In the rows, 128 means zero.
Where one turn sends some rows of the set: a few examples, then the rows asked:
nifif: [121 140  78 124 138 104 133 138 120 118 119 102]
duze: [114 114 159 128 116 151 146 121  85 141 141 125]
kobaf: [118 108 133 121 130 169 135 115 127 101 140 136]
Nop: [106 128 167 111 128 153 154 156 134 130 135 124]
Pubup: [114 124 171 112 145 152 142 138 125 118 144 119]
zeli: [123 140  75 130 139 107 142 132 125 116 114 119]
diloz: [121 132  78 139 107 120 128 121 115 145 113 126]
mani: [125 133 108 131 102 113 124 162 104 153 115 113]
doto: [106 119  75 127 101 125 131 124 122 145 112 121]
mif: [131 137 111 136  96 107 123 153 112 151 113 120]
bonok: [107 132  74 118 136 112 146 138 135 114 114 111]
Guzus: [ 92 124 158 115 110 155 152 117 116 155 124 129]
terib: [113 112 146 110 157 154 155 113 122 108 146 122]
vozuv: [112 110 138 104 149 150 173 136 134 107 145 126]
niver: [ 88 132 160 110 141 150 150 129 138 112 140 122]
vimul: [125 122 119 131  89 108 123 150 113 154 111 118]
zar: [100  98 151 113 116 149 153 109 116 127 152 131]
Gid: [117 139 103 117 132  94 141 170 119 127 118 102]
Zit: [107 143 171 121 143 140 152 142  99 122 134 114]
bapa: [ 99 109 149 105 110 140 154  99 116 136 149 133]
Riz: [116 134  75 132 114 120 119 125 113 140 115 111]
Sak: [114 136  80 122 145 112 143 134 138 108 111 113]
getam: [ 93 135 174 103 117 137 147 125 125 134 141 125]
fufo: [116 137  71 126 143 114 142 138 117 121 115 111]
finor: [106 109 132 104 132 153 156 111 136 110 158 136]
Sepe: [111 112 124 129 136 173 145 108 102 121 145 133]
gifom: [ 97 109 138 113 135 163 150 118 137 111 151 132]
Vomak: [115 118  76 132 108 128 127 116 123 141 112 125]
Rapor: [100 134 156 103 138 148 148 135 147 110 148 129]
Kor: [ 90 121 174 108 121 135 155 121 117 130 141 119]
Dumu: [105 137  70 122 139 114 140 139 126 124 115 110]
Nus: [126 139 122 119 127  90 139 169 128 122 111 104]
merer: [104 123 172 117 126 156 135 119 114 141 135 123]
kagor: [117 123 113 126  88 110 127 158 117 153 113 114]
pof: [121 125 107 127  98 108 127 165 110 154 120 111]
Redab: [121  98 156 117 111 142 144 105  99 119 141 128]
Kalob: [101 143 155 116 146 156 137 124 133  98 125 122]
radek: [108 122  75 131 106 127 124 133 115 151 115 120]
sego: [134 146 108 128 129  94 138 166 124 122 117 110]
galog: [104 134 177 113 126 127 146 116 104 116 124 114]
Vam: [113 130  75 134 110 126 127 128 107 149 112 120]
lof: [127 134 100 133 100 112 112 152 109 149 118 108]
betu: [ 96 108 128 109 133 152 172  96 117 131 136 128]
Tad: [128 141 104 122 135 100 140 171 114 126 117 104]
Gud: [131 140 104 124 124  96 127 165 115 127 122  99]
parik: [118 135 111 116 123  95 144 175 127 123 115 103]
gam: [105 138 137 123 163 162 152 129 118 102 138 122]
sas: [102 111 148 116 136 157 146  92 111 130 139 127]

Vomak goes to vimul
Nop goes to vozuv
nifif goes to Riz
Now these:
getam goes to Rapor
Redab goes to galog
niver goes to gifom
sego goes to zeli
Gid goes to Dumu
Zit goes to gam
bonok goes to doto
fufo goes to Vam
sas goes to merer

Where one turn sends some rows of the set: a few examples, then the rows asked:
Fov: [174 120 123 129 115 135 120 146 140 103 141 121 104]
lepop: [113 146 148 147 140 134 138 133 100 161 154 144 152]
nini: [195 135 136 131 120 130 125 143 135  99 145 136 128]
puvi: [112 139 157 152 105 124 164 133 100 124 103 136 123]
bobi: [143 131 170 124 147 104 161 126 140  98 144 148 115]
Geza: [128 129 126 135 125  89 168 133 120  95 121 115 122]
Nefo: [149 140  96 134 125 128 161 140 121 128 132 130 169]
kegi: [137 119 164 140 141 149 128 139 119 164 152 156 144]
Ruf: [132 116 195 144 128 119 142 134 116 123 128 149 113]
naben: [163 100 121 113 126 118 162 144 111 141 163 126 116]
fasik: [139 110 113 130 114 124 109 144 119 109 150 123 101]
sizam: [136 128 137 120 157 148 143 132 154 142 161 155 127]
vogaz: [121 140 140 135 100  94 159 127 110 132 101 124 128]
nuga: [115 139 190 129 119 124 149 134 123 126 125 134 106]
gufo: [198 125 129 125 134 113 148 138 130 121 155 133 123]
Zimak: [177 113 115 122 128 120 142 142 137 127 151 119 102]
bug: [134 117 114 144 112 125 132 138 108 163 123 139 162]
giteb: [147 149 135 137 150 168 139 141 142 133 153 155 144]
kezaz: [129 113 146 148  98  96 146 133 104 120  98 129 132]
Pova: [135 130  92 125 118 145 137 138 143 128 129 139 157]
Degu: [113 140 186 143 128 139 154 138 100 129 141 141 134]
midab: [174 141 137 146 112 133 111 138 122  97 129 159 116]
netu: [112 146 119 157 117 120 146 130 101 155 114 139 141]
bup: [125 149 169 128 133 153 127 136 124 155 154 147 145]
Gegib: [198 132 145 132 124 127 162 136 115 127 143 160 133]
Firuv: [126 138 166 138 151 131 145 134 141  99 141 141  95]
tunod: [142 134 126 127 108 101 156 132 128  83 113 132 147]
romep: [131 151 119 134 115 121 138 130 113 164 129 136 165]

kezaz goes to bug
tunod goes to Pova
Fov goes to Zimak
Now these:
naben goes to Gegib
bup goes to nuga
lepop goes to Degu
Nefo goes to giteb

Where one turn sends some rows of the set: a few examples, then the rows asked:
kego: [111 125  86 131 128 100 146 101 125 154 131 147]
regod: [126 121 145 130 142 113 127 144 108 166 161 146]
ril: [144 145  83 151 109 110 132 127 118 138 126 140]
bebu: [143 127 129 141 109  72 141 122 137 136 139 138]
zifo: [140 134 125 118 149 122 105 139 119 176 113 126]
gisoz: [123 116 139 116  95 135 154 126 156 128 151 123]
sop: [113 116 117 119 101 144 121  76 118 147 137 140]
las: [116 161 112 128 134  89 120 110 136 143 144 157]
Dinom: [152 142 116 104  98 136 100 113 110 135 122 110]
domu: [133 174 152 134 115 113 137 124 128 123 105 144]
mimaf: [148 115 128 115 144 143 147 112 106 124 106 168]
suvo: [116 115 120 111  75 136 153 118 131 119 124 143]
supag: [146 125 105 102 108 124 103 101 108 110 130 143]
sipin: [119 143 139  98 132 107  90 127 129 163 118 145]
lozez: [ 97 147 142 118 111 152 122 102 140 143 115 160]
Zaro: [147  92 101 117  97 103 139 108 127 139 133 139]
Toge: [115 147  95 135 104 124 107 105 104 146 129 118]
malab: [122 148 126 133 142 143 126 135 138 143  86 147]
nen: [134 146 127 140 136 131 165 150 123 163 126 152]
tuza: [134 126 157 123 106 144  96 123 145 137 144 119]
fus: [117 136 134 127 150 149 116  99 145 126 125 163]
molas: [123 146 122 132  84 137 122 140 134 130 158 119]
Laleg: [142 143 136 131 122 114 140 128 100 105  96 135]
dom: [107 121 130 116 121 138 161 151 105 163 130 149]
sabe: [125 131 154 146 127 109 134 148 111 149 106 116]
gini: [159 120 115 103 134  96  99 127 118 144 143 150]
Rusu: [141 107 137 129 121  89 126 132 126 145 144 106]
zapun: [119 122 136  90 116 121 144 123  94 145  95 129]
pelak: [124 162 139 110  93 134 126  98 123 112 137 129]
Litif: [131 136 126  93 132  74 143 117 132 140 130 142]
Tepem: [131 120 106 139  94 155 118 134 121 162 133 119]
govek: [157 120 146 143 123 137 122 123 132 117  96 149]
tolo: [152 120 157 131 129 128 138 117 145 107 145 156]
nezaf: [128 101 114 127 137 123 122 105 121 141 172 150]
kun: [122 156 124 120 114 145 162 134 149 120 130 155]
fem: [137 108 162 127 122 139 156 127  98 146 114 143]
Ridov: [135 121  97 142 127 139 133 103 111 165 148 160]
sakug: [125 134 157  83 141 122 129 122 105 160 131 146]
sezaf: [ 91 136 144  99 118  99 142 121 126 159 138 135]
fidir: [136 132 131 133 118 155 112 133 162 128 142 159]

Toge goes to govek
regod goes to sop
Now these:
gisoz goes to dom
sezaf goes to Tepem
nezaf goes to lozez

Where one turn sends some rows of the set: a few examples, then the rows asked:
koren: [181 146  89  93 132 170 118 116 125 167 142 119  85 156 122 129 125  94]
soduk: [152 175 125  85 110 167 149 132 104 152  86 149 110 140 123 105 125 109]
bire: [146 117  92  93 149 123 139  97  85 163 146  99  96 117 123 130 142 119]
zod: [155 147 108 117 125 175 137 137 102 172 137 117  89 148 141 160 131  94]
nuf: [166 173  81 102 122 126 128 132  83 157 116 122 102 131 137 114 114 143]
tamet: [181 149  89  80 122 137 124  89 143 139 137 125 107 139 120 110 134 100]
sote: [135 154 131 111 102 132 176  99 108 121 120 120 114 123 128 144 139 132]
Lafut: [162 184  97 100 123 126 133 142  86 157 109 135 110 141 143 119 125 134]
sozig: [105 168 109  83 142 185 138  80 134 132 137 131 106 132 137 140 105  99]
ret: [133 106 103  82 149 129 148  95  90 155 137 105  88 121 111 131 140 113]
ren: [135 151 131 124 113 166 169 125  90 149 124 115  91 141 130 164 131 126]
kas: [104 151  93 113 152 183 141  72 131 140 153 120  96 127 128 129 123 114]
mirim: [115 148 109 137 150 171 163  92  95 139 151 137  90 126 141 140 105 128]
gise: [158 180 108  98 107 157 138 132 100 162  88 145 113 139 138 101 121 115]
buziz: [118 153  92 146 162 156 128  89 129 134 149 112  91 126 136 123 136 121]
kubi: [154 201  81  94 153 151 138 112 110 181 125 137 104 133 127 105 119 130]
tetov: [122 186 125  84 143 170 125 102 134 118 114 131  99 144 140 140  91 106]
Ris: [119 151 109 112 144 183 135 100 102 151 153 143  87 123 142 150  96  84]
Fasuk: [161 154 112  87 110 127 156  77 130 116 124 123 110 131 108 114 134 132]
tane: [134 156 107  76 162 119 137  89  95 144 123 100 102 103 105 145 115 134]
Nadiz: [144 159 110  86 154 173 106  92 116 139 134 153  81 145 128 145  95  88]
ked: [144 183  87  97 133 130 124 104 105 159 131 108 120  92 107 109 102 113]
zef: [151 157 112 126 156 133 125  84 126 103 111 147 109 143 130 114 115 136]
Gozin: [160 148  92 122 126 126 124 131  79 156 132  98 101 120 111 109 116 129]
leti: [141 176 113 116 152 174 149 133 124 180 103 140 113 130 129 100 135  91]
novav: [121 132 139  97 161 142 148 110 109 142  99 102 111 102 106 140 131  96]
fozok: [136 108 120  79 136 163 155  88 103 159 122 112  97 117 102 115 141  94]
Zaril: [125 113 130  78 133 160 158  95 106 159 109 127 100 130 113 119 146  85]
vofop: [139 142 124  56 133 163 164  99 109 160 100 149 105 137 135 126 151 100]
los: [126 148 111 152 145 142 154  91 112 114 131 138 116 121 143 119 116 132]
dides: [135 171 109 148 162 140 115 110 128 119 127 112  83 138 139 123 123 126]
duvem: [150 132  85 109 128 119 129 122  83 149 137  96  99 106 114 116 116 122]
dek: [155 160 112 102 149 144  96  91 133 115 113 153 106 140 130 124 107  91]
Lif: [131 149 132  95 181 163 163 117 114 165  94 131  95 142 125 136 149 112]
Fuz: [136 187 125 117 151 142 113 118 131 111 111 122  93 144 149 134 104 112]
vad: [141 154 126  71 128 168 158 107 106 167  89 154 103 154 136 117 145 105]

dides goes to Fuz
vofop goes to fozok
Now these:
ked goes to kubi
tamet goes to koren
mirim goes to los
ret goes to duvem

